A single turn carries every row of the set below to another of its rows. Some are shown first; where does it send the rows asked next?
k_735: [ 4 17  2 11 17  1  0 10 23 12 20  3 -5]
k_738: [ 4 14  4 14 17 -2  6 11 23  9 20 -4 -1]
k_77: [ 5 11 16 16 -1 -1  5 23 17 -3  0  1  0]
k_314: [ -9   4  11   3  -5   0 -15  -2  14  -1   5   5  -4]
k_334: [ 10   8   3  18  -1  -6   5  -2  18  14  13  -9 -14]
k_15: [ 10   7   3  20   4  -4   1   0  20  18  18  -1 -14]
k_922: [-4  0 16  1 16  0  2 14 20  3 -5  2 -4]
k_289: [  6   6   2  25  -3  -3   2  -1  20  11  16  -6 -11]
k_770: [ -6   4  11  -1   3  -4 -12   5  21   7  19  -6 -17]
k_576: [ 6  5 14 15  1  0  8 24 14  0 -1  4  0]
k_737: [ -3   1  13  -6   3   0 -12  11  20  11  18  -1 -13]
k_212: [ -6  -1  17   3  -2   2 -17  -2  15   6   8   4  -1]
k_727: [  8   8   1  19   1  -3   4  -3  15  14  17  -7 -11]
k_267: [ 3  4 15 22  0  2  7 20 17 -1 -1  1  2]
k_488: [ 0  3 16  2 19  7  4 14 17  9 -2  2 -6]
k_17: [ -7   5  13   4  -4  -2 -14  -6  16   0   2   1  -1]
k_433: [ 4  8 20 18  7  6  4 23 14  2  1  5 -3]
k_864: [ -9  -3  13   9  -8  -1 -14  -2  18   0   4   2  -3]

k_737 -> k_488
k_727 -> k_314
Now these:
k_289 -> k_864
k_15 -> k_212
k_770 -> k_922
k_17 -> k_77

A single turn carries every row of the set below to another of its rows. Some are shown first; where does it send the rows asked next?
k_64: [-10 -11   5   4   4  10  -4   3  16   5   5   3  -9   3 -17 -11  14 -18
  14]
k_335: [  8  -2  -3  12 -11  10 -15   2  11  -6   1  28   5  -6  -4  -3  11  -8
  16]
k_903: [ -2  -7  -7   9 -16   8   7   2   0 -14   9  16  -7  -7   1  -3  -3   3
  13]
k_902: [ -6  -2   6  13  -6  11  -7  10  13   7  11   1   0   1 -19  -2  10  -6
  18]
k_122: [  9  -7   0   2   0  20 -10 -11  -8  -2   0  11   3   6   4  -9   8  -6
   4]
k_912: [-16   0  -8  17 -11   8 -13  10   5   1   6   8  -4   8 -12  -8   6  -2
  16]
k_415: [ -8 -10 -11   8  -3   4   5  12  13 -19   0  18  -1  -5  -6   0   1  -6
  14]
k_32: [-21  -8 -10   8   0   1  -3   9   1  -5  -2   4  -7  12 -10 -10   6  -7
   6]
k_548: [  9  -1   3   8  -6   4 -19  -3   1   6   0  17   6   5  -6  -3  16 -11
   5]
k_615: [ 7 -8  2 -6  5 13 10  1  7 -2  0  5  9 -3 -9  2 19 -6  3]
k_279: [-18  -8 -10   8  -9   7   4   5   1  -5   6   1 -15  10  -9  -8  13  -2
   1]
k_861: [-13  -6  -4  10 -15   5   5   3  -6  -3   5   7 -11   3 -11 -18   5   3
   8]
k_845: [ -4  -8   9   7  -6  17   6   2   5   3   5   3  -5  -3 -20 -21  13  -4
  13]
k_399: [ -1 -12  -6   4  -4   6 -11  -3  14  -8   1  29  -9  -3  -1  -9  12 -17
  15]
k_967: [ -4  -8  -8   4  -7  18  -6  -9  12  -9  -1  23 -10  -8   7  -6  16 -11
  15]
k_384: [  6 -10   7   1   9   7   3   6  11  -4   1   4   6  -1  -9   6   9 -14
   5]
k_963: [  6   0   8   9  -2   5  -6   7   3   6   4   2  10   3 -13   6  11  -6
   5]
k_671: [ -4  -4  -2   5 -10  13  -4  -3   9  -6  -5  26 -10  -6  12  -5  10  -1
  18]
k_854: [-10  -8 -11  11  -9  13   9   6  10 -18   3  11 -10  -6   1   3   7  -1
   9]
k_882: [-13  -6   0  12  -9  13   4  11   6  -2   4   3 -17  13 -11 -11  11   3
   4]
k_58: [ -5   0 -12  17 -11   8  -9  12   5 -12   0  20   5   0  -5   0   3   1
  15]
k_171: [ -5 -11   2  -1  -4  15   5   0  13   5  10   2  -9   2 -18 -12  23  -9
   8]
k_948: [  2  -9   9   0  -2  18   4   7  13   6   9   4  -8  11 -17 -10  18  -2
   7]
k_672: [  1  -6  -7  -3   1  11  -7 -10  -4  -3  -8  15   2   4   7  -4  20  -8
   1]
k_764: [  3  -9  -3   1   3   0 -11  -4  -2  -4  -5  16   1  10   2  -2  12 -16
  -2]
k_312: [  7  -9  -3   4 -11  18  -8 -10   4  -7   9  22  -7  -6   7  -7   3  -7
  16]
k_820: [13 -7  6 -9  3 14  3  3  6  4  2 10  7  7 -5 -1 16  0  5]
k_56: [-12  -4  -3  15 -12  12   7  10   8 -13  -2  14 -14  -1   3  -2   4   5
  11]
k_826: [ 6 -5 -2 -7 -2 10 -8 -6  0  2 -7 22  1  4 10 -4 14 -1  9]
k_473: [  9  -7   9   3   4  22   6   1  -1  -2   0   1   9  -1 -11  -8   9  -3
   5]

k_548 -> k_335
k_820 -> k_826
k_171 -> k_615
Now these:
k_32 -> k_64
k_312 -> k_903

A single turn carries every row of the set below to another of its rows. Some are shown first; where does it send the rows asked next?
k_697: [  2  10   7  -6   5   3  -1  11  -8   2  -2   5   6  -9  12   8   9   2
  16   9  -7 -16 -14   5  16  -6   2  -9  -3  12  -2  -3]
k_908: [ 11   1  -5  -5   4  11   6   9  -6 -14 -10  10  -5   2  -2  -4   7   2
  15  12 -11  -8  -3  -5  11  11  -5  -3   6  -3  15   8]
k_76: [ -1  -9   2 -12  -6  -8   3   0  -1  -1 -15   6 -17 -12   6   2   1  -5
   4  11 -12   1 -15  -1  10 -16   1   0   3  23  -2  -6]
k_258: [  0  -5   0   9   5  16 -12  -1  -8  -2 -20   9   5 -11  -3   2  15 -12
   1   9 -15   8  -7  -4   3   5  12  -1   5  24   1   2]
k_323: [  5 -12   1 -13   0   1  -3  -6 -12  -7 -12  -7 -10 -14   8 -10  18  -1
   4  -2  -1   1   1  -6  16   1   9   5  15  -5  11  12]
k_942: [  1  -9   9  -3 -11   6  -4   5 -15   4  -9  -2 -15 -13   4 -13  -2  -3
   6  12  -2  -1   1 -12   0   7   0   0  10  -6  12   5]
k_553: [ -6 -10   4   1  11  11  -4  -7 -19   0  -9   9  -2 -13  -2  -5  19   1
   1   0   4  -5   1 -12   7   0  21   7   1   8   1   5]
k_988: [  1  10  12  -3   1   3  -4   2  -8   4   0   0   6  -9  12  10   6   4
  10  10  -2 -11 -12   5  13  -7   2  -8  -2  14  -2  -7]
k_102: [  6  -7  -6  -9  -4   5   5   0  -8 -12 -10   8 -11  -3   2 -13   0   3
   8  -1 -15 -15   8  -5  10  -2  -6   3   8  -2  13  13]
k_340: [  3  -7  -5 -11  11   3   4  12  -7   5   3   6  -6 -11  15  10  -6 -16
  -2 -10 -14  -5  -5   1  19  -5   5  10   3  13   0  -5]
k_305: [  4 -13   2 -11  -1   1  -7  -5  -9 -11 -11  -6  -8 -15  10 -14  14   0
   5  -3  -7  -1  -1 -10  19   4  10   6  11  -5  12  10]
k_527: [ -2  -2  -6  -4  13   4  -3  12  -8  11  -2  -6  -3 -18  17   9  -7 -15
   4 -11  -9   7  -3  -1  17   4   4   4   6  11   0  -6]
k_178: [  4   0  10  -2  -1  17 -11   3  -7  -8  -5  -3  -2  -8   5  -5   1  -2
   2  17  -4  -3 -10 -10   1  13   1  -4  13  -6  11   3]
k_141: [-11  -7   3   6   8  16  -3   5 -20   7 -12  14  -3 -11  -1  -7   6  -1
   5   8  -1 -11   2 -13  -3   5  12   0  -1   7   0   6]
k_796: [  4  -3  -2   9   3  18  -8   3  -8  -4 -17  16   3  -7 -10   1  10 -10
   4  10 -19   2  -6  -4   0   0   8   0   3  25   2   1]
k_34: [  0   8   8  -4   6  -1   0   3  -7   4  -6   0   7  -8  16  10  12   4
  15   7  -3  -8 -10   7  19  -3   4  -9  -3  15  -1  -2]
k_467: [ -7  -2  -5 -14   1   0  -8   6  -1  -2 -19  -2  -9 -20  11  -1  -1  -8
   5   5 -16  -6 -17   1   7 -13  -2  -7  12  17  -8   3]
k_349: [  3  -7  -5   4   7  16  -7   2  -7  -7 -20  16   4  -7  -3   2  19 -12
   2   6 -20   1  -8  -3   7   1  12   1   3  24   1   6]
k_224: [  7  -8   4  -9   5   6  -1  -9  -3 -15  -9   0  -2   1  10   0  18   0
  -1   9  -2   1  -6  -2  16  10   7   2  10   0  14   8]
k_214: [  6  -6  -7 -11  -2   6   9   5 -12  -7 -12   8 -13  -3   2 -10   3   1
   9   2 -11 -14   7  -3   7  -2  -6   1  11  -3  12  16]
k_990: [ -1  -9   8   0 -11   4  -5   2 -11   0 -11  -2 -13 -12   7 -15  -6   0
   8  11  -7  -1   3 -13   3  11  -1   0   6  -4  13   4]
k_448: [ -3  -3  -6  -2   8   9  -7  10  -8  13  -4  -6  -1 -17  16   7  -1 -18
   4 -12 -16  10  -5   1  16   5   4   5   2  14   3  -4]
k_160: [ -6  -3  -8   2  13  13   4  -2 -18  -1 -13  16  -1  -5  -6  -4  13   4
   9  -2  -3 -13   9  -7   5  -2  10   2   1  10   2  11]
k_232: [  0   2  -8  -7   0  -6  -3   5  -3   0 -20  -3 -12 -21  -2  -1   3  -2
  19   5 -11   8 -11  -3  14 -11  -3  -6   6  19  -2  -5]
k_532: [  4  -7  -6  -9   7   8   1  10  -7   5   2   7  -4 -10  13   8   1 -19
  -2 -13 -21  -3  -7   3  18  -6   5  12   0  16   3  -3]
k_385: [  4   1  -5   2   1   9   2   8  -9  12   3   4  -7 -10   4   8 -10 -13
   5  -8 -17   7   0   0  11  -3  -2   8  -3  19   7 -10]
k_814: [  4   0  -5  -1   6   3   5   9  -9  10   5   2  -8 -11   5  11 -14 -11
   5  -7 -10   5   1  -2  15  -3  -1   8   2  15   4 -12]

k_224 -> k_908
k_323 -> k_214
k_232 -> k_467
Now these:
k_553 -> k_160
k_990 -> k_305
k_697 -> k_988
k_340 -> k_814
k_796 -> k_258
k_532 -> k_385

